One turn moves every row onto another: examples first, then more rows asked
vazub: [ 25 -22   4   2 -18  13  -1  20 -17  25   7 -12 -22 -16 -26   4  -7   9
  -6  10  -2 -35 -22   9 -15 -14 -30   7  -7 -15  -9  -1 -30]
lamu: [  3  22   8  11 -30  -3 -28   4   6  20  13   0 -19  -4  20 -16   5  -8
   5  12  21  -1   0 -27  -7  17 -17   6  19 -13 -26  19 -21]
kegi: [-11 -39  -1  11  -3  10  20   2  12   2  40  -1 -12 -10 -13  27 -30 -28
 -15 -28   3   6   4 -26 -19   0 -19   3  -7  16   5 -11  24]
Dozir: [ 12   6 -50  12 -11   3   2 -15 -17 -19  33  23   5  24  12  26  17   5
 -12 -12  -1  -1  17  -5  11  -1 -15  13  16   4  -5  30 -31]
fudu: [-14 -31   0 -33   7   2   6  14  11 -13  14  12   5 -37  19  12  19   6
  -3  -4 -13  15  20 -21 -18 -20   3  22  15  12  12   7 -36]
tuluz: [-34  14  -5 -13  -1   0 -27   5  -3   2  26  12   4  23  20  -2  -6 -19
  13 -18  13   9  -7 -42  -6  40  13   0   6   5  -4  -5 -16]
gutez: [-11  16  21  -1  15  12  11  -3   7 -11 -44   1  35   3 -18  30  -6 -10
  16   7 -12  -2 -11   6  10   5 -10 -10 -10   0  25  -7  18]
gokis: [-30 -15  -9  -8   2   4  21  26 -28 -17  30  10 -25  -3  14  31  -4 -17
  -3   0 -21 -26 -25  -7   1  11 -13  27  -1 -19 -29   8   3]
Difa: [-14   6   8   6  21   7 -13  -1 -22  10 -14   2   8   3 -47   2   7  14
  -8  24  26 -16 -15  -8   9  15  -6   8  -5   9 -10 -10  41]
Bel: [  9 -47  10  22 -10  18  13 -15  29  23  10  12   5  -9  -5  -1  -2  -9
 -11  -6   9  26  14 -17 -17 -23 -17  12  -9  26  10  16 -19]
tivop: [-17 -26   8  33 -14 -17  -1  -4   3   0  15   7  18 -17 -13  28 -11   3
  14  33 -21 -17  -5  10  -5  -1  27 -19  -7  10 -35  35  20]
gemo: [-34  18 -28  11 -12 -10   8 -12   1 -10  -8  -2   8 -10 -27  41 -28   5
  24   5  40 -15  10   9  24   1  16  -1 -15   9  19  -6   8]
fak: [-16  15  26   0  18  -1  12 -12  13   3 -30   4  39  -8 -23  23 -10  -8
  17   2 -21   7 -20   0   4   0  -4 -19  -6   2  33  -2  11]
Nop: [-14 -25   2  36 -11  -6  -3  -2  -2  -6  12  -3  19  -7  -3  17  -2   4
   1  35 -23 -12   0  25   7   2  28 -26 -15   5 -35  28  24]
Difo: [-24 -23 -29  19  -2   0  -2  -8  12  -8  43  33  -3   5  22  34  -9  -2
  -7 -26   1   8  12 -33   1  21   5 -16  23  -6  -3 -15   4]
povi: [-11  -4  -5   3 -34  12  20   1   3   9  -4  22  10 -18   6   3  -7  33
 -12  24 -10  21   4  29  46   8  23 -11  -7  10 -15  14  20]
vuz: [-29 -44  -3 -27  24  19  12  12   4 -16   6  10  19 -24   8  20  10  -5
  -2 -12 -23   2  13  -7  -5 -11  13  33   9  18  16 -11 -25]
viris: [ -3  -1 -40 -11  15   8   1 -15  -8   1  40   6   3 -22 -28 -10 -20  16
 -23 -25  -8   6  18  10 -10  21 -23  -1 -16   4  13  12 -37]
Fur: [-13  -8  -5  -9   8   1  27  31 -23 -15  28   0 -24  -3  -2  30 -15 -15
 -13 -11  -8  -9 -27 -28 -13  11 -16  26 -14 -22 -10  31  -8]
tosak: [  2   9  -5 -26   0   8  -8  20 -12   4  17 -27   2  21  10  -6  11 -21
 -19 -22   1   2  -6 -10  -6 -23  25   7  -8  22  16  -7 -37]
Vit: [-10   7 -10  12 -29   3  20 -11   2  24   3  23   4 -23   2  -3   0  34
 -12  21 -13  24   0  29  39   4  10 -18   3  13  -5   6  24]
ritu: [  0  -1   6 -22  -9   8 -23   6 -20   6   6 -20  12  17   8 -19  16  -8
  -3   3  -9   0 -12  -4  11 -29  24   8  -5   8  10   0 -55]
nulu: [-18 -26  22  -1 -21 -18   6  -8  -8  -5 -12  17  36 -12   1   8  -1  -4
 -16  23  15  14  -1  25  21   2  31 -26 -11 -19 -34  -8 -11]
rara: [-19 -15  21  10 -16 -17   8 -13 -12  -1 -21  23  32  -2   1  16   8  -8
 -22  20  22  17   5  12  18   2  42  -9  -5 -14 -31 -15 -14]
delo: [ 22 -17  -7   7  -5   1   0  24  -5  25  19  10 -30  -6  -1  10  13  11
 -17   0  -1 -27 -17   2 -32  -9 -25 -10   0 -20 -19  -7 -33]
lapom: [  5 -25 -36   9   2  20  15 -16  -6   0  26   6  12 -34 -31   6 -24  19
 -28 -19 -18   0  24  25   9  10 -17   8  -3  -4  12   6 -37]
Luva: [  9  14  -2  30  -4  16  -5 -16  18  24   7 -15 -10  -8 -15 -25 -18  -3
 -17  -8  24  20   4 -19   6   2 -21   9 -10  -8  15  32 -31]
pupi: [-32  10 -29   4  -3  -2   2  -9   4 -10 -15  -8  12  -5 -22  29 -16  10
  31  12  37 -17   1  18  23  -3   3 -15 -21   8  28 -14  10]
dure: [-11  25 -48   7  -3   4 -10 -22 -28 -25  27  13   2  22   9  14   8   3
  -1  -8  -9 -11   4   5  34   2 -15   8  13 -17   2  13 -32]
Bir: [-12  -2   4  -4  22  11 -17   0 -12  -7 -18   1  18  -5 -50  11  -4  23
   1  23  29 -23  -8  -6  19  13  -8   3  -4   0  -5   0  37]

Nop moves to gutez
lapom moves to vazub
Where do these go?
Dozir moves to Fur
Vit moves to Difa
Bel moves to Luva

